rotation steps, each row followed by its count of steps:
The counts run from 0 to 130.
[168 153 116 167 140 145 147 102 118 159  59 135  78  86 121 147 147 108
 105 140 132  84 153 165 105 100 133 127 127 104 144 135 149 165 139 128
 124 129 105 123 105 180  94 150  92 122  73 143 142 126 179 141 113 122
 112 161 141]
85
[133 147 119 154 135 131 121 112 136 154  74 158  62 105 120 142 134  97
  97 149 164 115 133 147 120 111 120 104 159 116 173 139 167 192 115 112
 128 130 153 144 200 111 120 137 137 128  82 131 160 107 149 152 111 135
 147 134 149]
94
[177 156 131 139 134 149 127 118 119 141  71 155  87 112 131 136 129 107
  94 111 162  78 140 154 107 123 136 119 117 125 124 116 147 162 115 106
  83 151 155 141 138 159 140 125  80 103  83  90 104 133 161 154  91 116
  85 152 147]
30
[194 131 137 132 127 180 128 109  95 146  68 132 116  78 119 149 139  84
  90 126 119 115 145 136 104 109 144 105 148  96 115 118 134 153 146 115
 118 144 141 143 121 157 102 157  99 113  74 125 130 115 166 146 117 148
  93 139 186]
106
[151 122 140 145 112 143 117  89 147 145  99 151 108  86 118 171 135  76
  85 160 143 102 108 124 122 109 132  73 143 126 166 113 171 184 129  93
 108 152 184 131 142 126 116 114 112 112  80 118 149 127 143 154 138 134
 133 120 161]
130
[172 142 109 133 116 169 125 111 136 193  81 164  63 124 141 136 144 129
  76 138 149 133 109 143  90 134 141  91 135 145 146 110 166 162 132 100
  98  99 138 139 140 108 131 122 122 139  90  99 129 124 144 164 115 131
 109 152 154]
67
[177 169 115 164 144 157 150 100 114 145  59 140  75  90 113 136 158 131
 101 128 133  86 135 170 112 114 140 113 117 124 139 129 138 160 140 121
 132 119 120 128 112 164 108 130  83 115  82 134 139 126 176 143 114 125
 103 167 128]
86
[132 149 132 132 141 125 128 115 121 174  91 153  67 121  93 113 140  79
  76 139 150 103 124 148 107 128 136 101 167 138 131 130 122 148 112 121
 160 131 142 177 185 111 115 140  89 126  74 128 135 101 166 151  85 119
 118 129 176]
20
[168 140 115 134 145 176 118 124 137 165  81 126  69 120 131 128 159  90
  81 122 139 127 124 146 109 121 150  70 148 126  88 138 164 125 134  98
 117 125 160 140 162 100 144 124 107 125  72 101 133 114 152 160  96 131
 115 154 178]
71
[136 135 140 155 111 112 144  97 142 168 101 152  86 106 104 144 119  88
  65 160 150  92 105 157 125 124 133 101 143 141 180 115 145 186 113 111
 148 154 167 130 135 132  95 115  88 109  81  96 135 131 165 135 118 124
 111 129 140]
57
[150 146 110 127 133 112 126 121 146 187  81 166  68 110 114 133 128 105
  88 160 161 121 105 144  92 108 124 132 131 119 164 126 177 177 109  99
  85 122 110 149 119 151 107 138 111 144  87 157 144 126 154 164  94  85
 131 145 153]
120
[155 138 106 132 144 150 141 116 142 169  90 151  92  96 111 139 149  77
 121 153 136 122 115 120  93 103 110  94 153 128 140 113 157 164 135 100
 124 126 111 153 142 139 104 167 141 144  83 172 188 114 165 160 117 120
 130 132 184]
43
[149 164 128 151 130 140 141 104 127 186  93 147  84 117 115 143 148  88
 104 143 144  63 136 147  92 126 118  92 131 134 110 110 117 145 132 117
 136 141 130 133 110 172 123 145  68 109  63 112 128 125 166 151  99  86
 103 131 137]
82
[153 139 126 127 118 120 118 122 123 173  76 161  86 109 133 144 106  96
  73 156 158 112 118 151  92 114 122 143 135  85 160 127 153 182 108 107
  90 160 127 138 111 164 109 153  88 116  89 124 128 117 147 152  78  95
 121 132 153]
27
[148 134 120 144 123 117 177 120 131 155  86 132  80  90 126 129 108  82
  88 143 149 105 119 180 123 110 129 117 142 102 159 133 166 186 135 108
 145 155 155 113 128 146  91 144 110  96  89  99 174 131 163 124  94 108
 114 146 143]
59
[138 152 118 156 134 132 122 107 148 158  75 160  56 111 116 132 145 108
  90 131 172  95 129 152 120 123 122 101 150 142 163 135 165 182 116 119
 136 118 158 149 207 101 139 117 115 125  73 121 144 106 150 149 105 124
 136 132 142]
93
[150 129 117 129 154 146 148 131 113 157  72 119  70  89  93 117 141  86
  73 123 126 120 127 158 114 117 148 105 168 101 129 150 152 146 148 119
 175 124 142 152 168 115  98 148 102 115  82 155 157 101 150 142  89 124
 124 134 182]
18
[158 124 110 118 162 152 166 140 147 133  75 135  86  88 117 131 143  70
 117 126 138  99 112 132 109 105 134  80 152 130 115 120 173 160 164 105
 131 118 159 143 162 127 117 138 128 105  78 131 189 122 154 152 113 108
 124 140 158]
39
[154 141 110 119 159 146 162 129 147 142  80 148  81 104 110 123 154  79
 117 129 152  93 106 131 104 114 131  67 147 158 107 108 161 149 153 103
 129 118 158 150 174 121 131 138 112 109  76 129 179 122 164 160 116 106
 114 136 158]
40
[121 128 142 132 150 101 154 124 145 192  92 161  77 107 104 122 130  77
  86 147 157  88 128 148  96 119 126 119 149 148 144 118 146 162 119 139
 144 118 140 168 172 141 100 126  94 128  59 131 142 124 161 143 115 108
  95 124 155]
114
[155 137 140 167 120 132 115  81 129 152 108 128 107  84 107 144 134  77
  73 146 142 106 136 164 130 103 129 120 144 109 163 150 152 173  99 117
 131 168 144 135 137 148  86 137  95 135  62 142 125 132 174 147 114 144
 120 141 184]
53
[150 173 120 134 115 143 130 112 136 143  76 156  79 107 121 154 144 109
 103 159 153  83 107 132 121 121 121  52 139 117 145 101 135 173 137  87
 124 161 160 134 126 130 141 138  99  84  86  94 153 117 160 149 104 101
 136 140 119]
4
[143 103 133 128 142 138 147 128 151 162  75 152  88  81 132 154 131  80
  96 146 138 103 110 125 100 111 138  97 146 135 149 109 195 192 150 118
 111 117 172 141 165 124 109 102 120 120  62 129 160 125 146 151 142 122
 120 122 146]
37
[170 155 121 155 128 141 103  94 145 149  84 154  75 117 127 144 145 102
  93 131 181 102 122 142 106 117 126 117 125 142 144 132 175 166  93  93
  62 141 150 135 152 137 142 116  95 139  77 124 114 129 146 172  97 105
 124 140 160]
124
[183 153 127 130 142 146 137 127 119 132  62 141  81 101 130 132 130 101
  92 115 154  95 132 152 108 115 133 131 125 104 129 124 154 158 118 102
  85 159 152 135 123 159 127 147  79 100  88 103 115 134 157 153  73  96
 102 159 154]
29
[137 154 141 127 128 135 104 110 137 181 107 149  90 123 110 150 153  81
  78 171 129  98 112 129 108 116 144  42 147 127 112 103 128 135 126 106
 142 156 151 161 139 129 117 130  84 109  59 114 141 122 170 161 112 117
 120 135 151]
77
[165 147 114 141 113 152 111  85 138 189 110 144  86 109  97 147 145  89
  77 152 148 118 107 135  94 125 131 100 135 140 148 125 150 162 122  92
 112 127 118 144 103 144 112 145  96 154  89 160 128 115 146 179 108  93
 133 112 188]
47
[157 135 107 160 147 149 139 111 126 146  54 128  57  82 119 138 143 120
  85 133 135 103 131 174 126 107 149 129 135  99 161 152 183 185 139 123
 134 115 139 117 154 141 107 120 105 125  87 147 157 115 148 134 103 126
 134 146 138]
90
[159 156 112 142 131 134 181 115 135 168  86 157  63 116 129 112 117  94
  98 128 170  86 119 163 108 137 116  97 146 147 141 110 141 176 123 106
 139 139 157 123 148 134 131 147 109  95  82  65 161 129 167 134  96 103
  92 152 136]
61
[161 141 145 144 119 150 111  91 150 128  95 153 100  96 113 157 148  92
  85 150 153  94 102 131 131 114 134  61 135 142 149 106 159 175 121  95
 100 148 184 140 155 127 130 105  95 110  71 104 135 122 161 165 129 134
 121 135 157]
129
[158 150 130 156 124 132 149  96 125 122  96 133  93  88  90 124 142  96
  73 142 137  93 115 172 154 109 146  91 144 114 146 134 130 156 117 111
 150 171 160 136 125 137  95 125  75  98  80 114 137 129 185 139 102 140
 109 160 158]
55
[165 147 127 159 126 146  93  92 146 144  89 148  88 104 134 149 135  92
  98 137 165 106 133 145 113 100 122 120 126 121 159 140 185 169 100  96
  62 142 147 134 152 138 132 127 115 146  68 136 121 124 155 170 106 128
 138 136 171]
125
[176 161  99 124 145 135 134 127 129 128  63 139  68 107 119 121 143 111
  96 119 162 110 104 158 110 110 140 117 130 105 130 140 177 149 127  83
  82 142 131 135 121 144 128 140  97 125 101 142 144 126 161 171  72  85
 127 160 157]
122
[131 150 134 152 129 119 101 100 147 150  81 153  88  98 129 160 132  89
  95 177 153 103 136 136 125  91 123  84 144  88 167 138 165 182 105 106
 106 162 154 142 166 136 116 134 119 113  65 123 161 119 163 145 108 132
 157 141 134]
1
[177 145 142 146 108 173 110  96 108 186  89 153 108 105 129 163 130  79
  88 134 146 109 150 122  84 130 112 119 144 115 128 108 141 176 128 113
  95 134 148 141 134 147 122 162 104 117  72 110 109 111 141 160 109 127
 108 108 184]
104
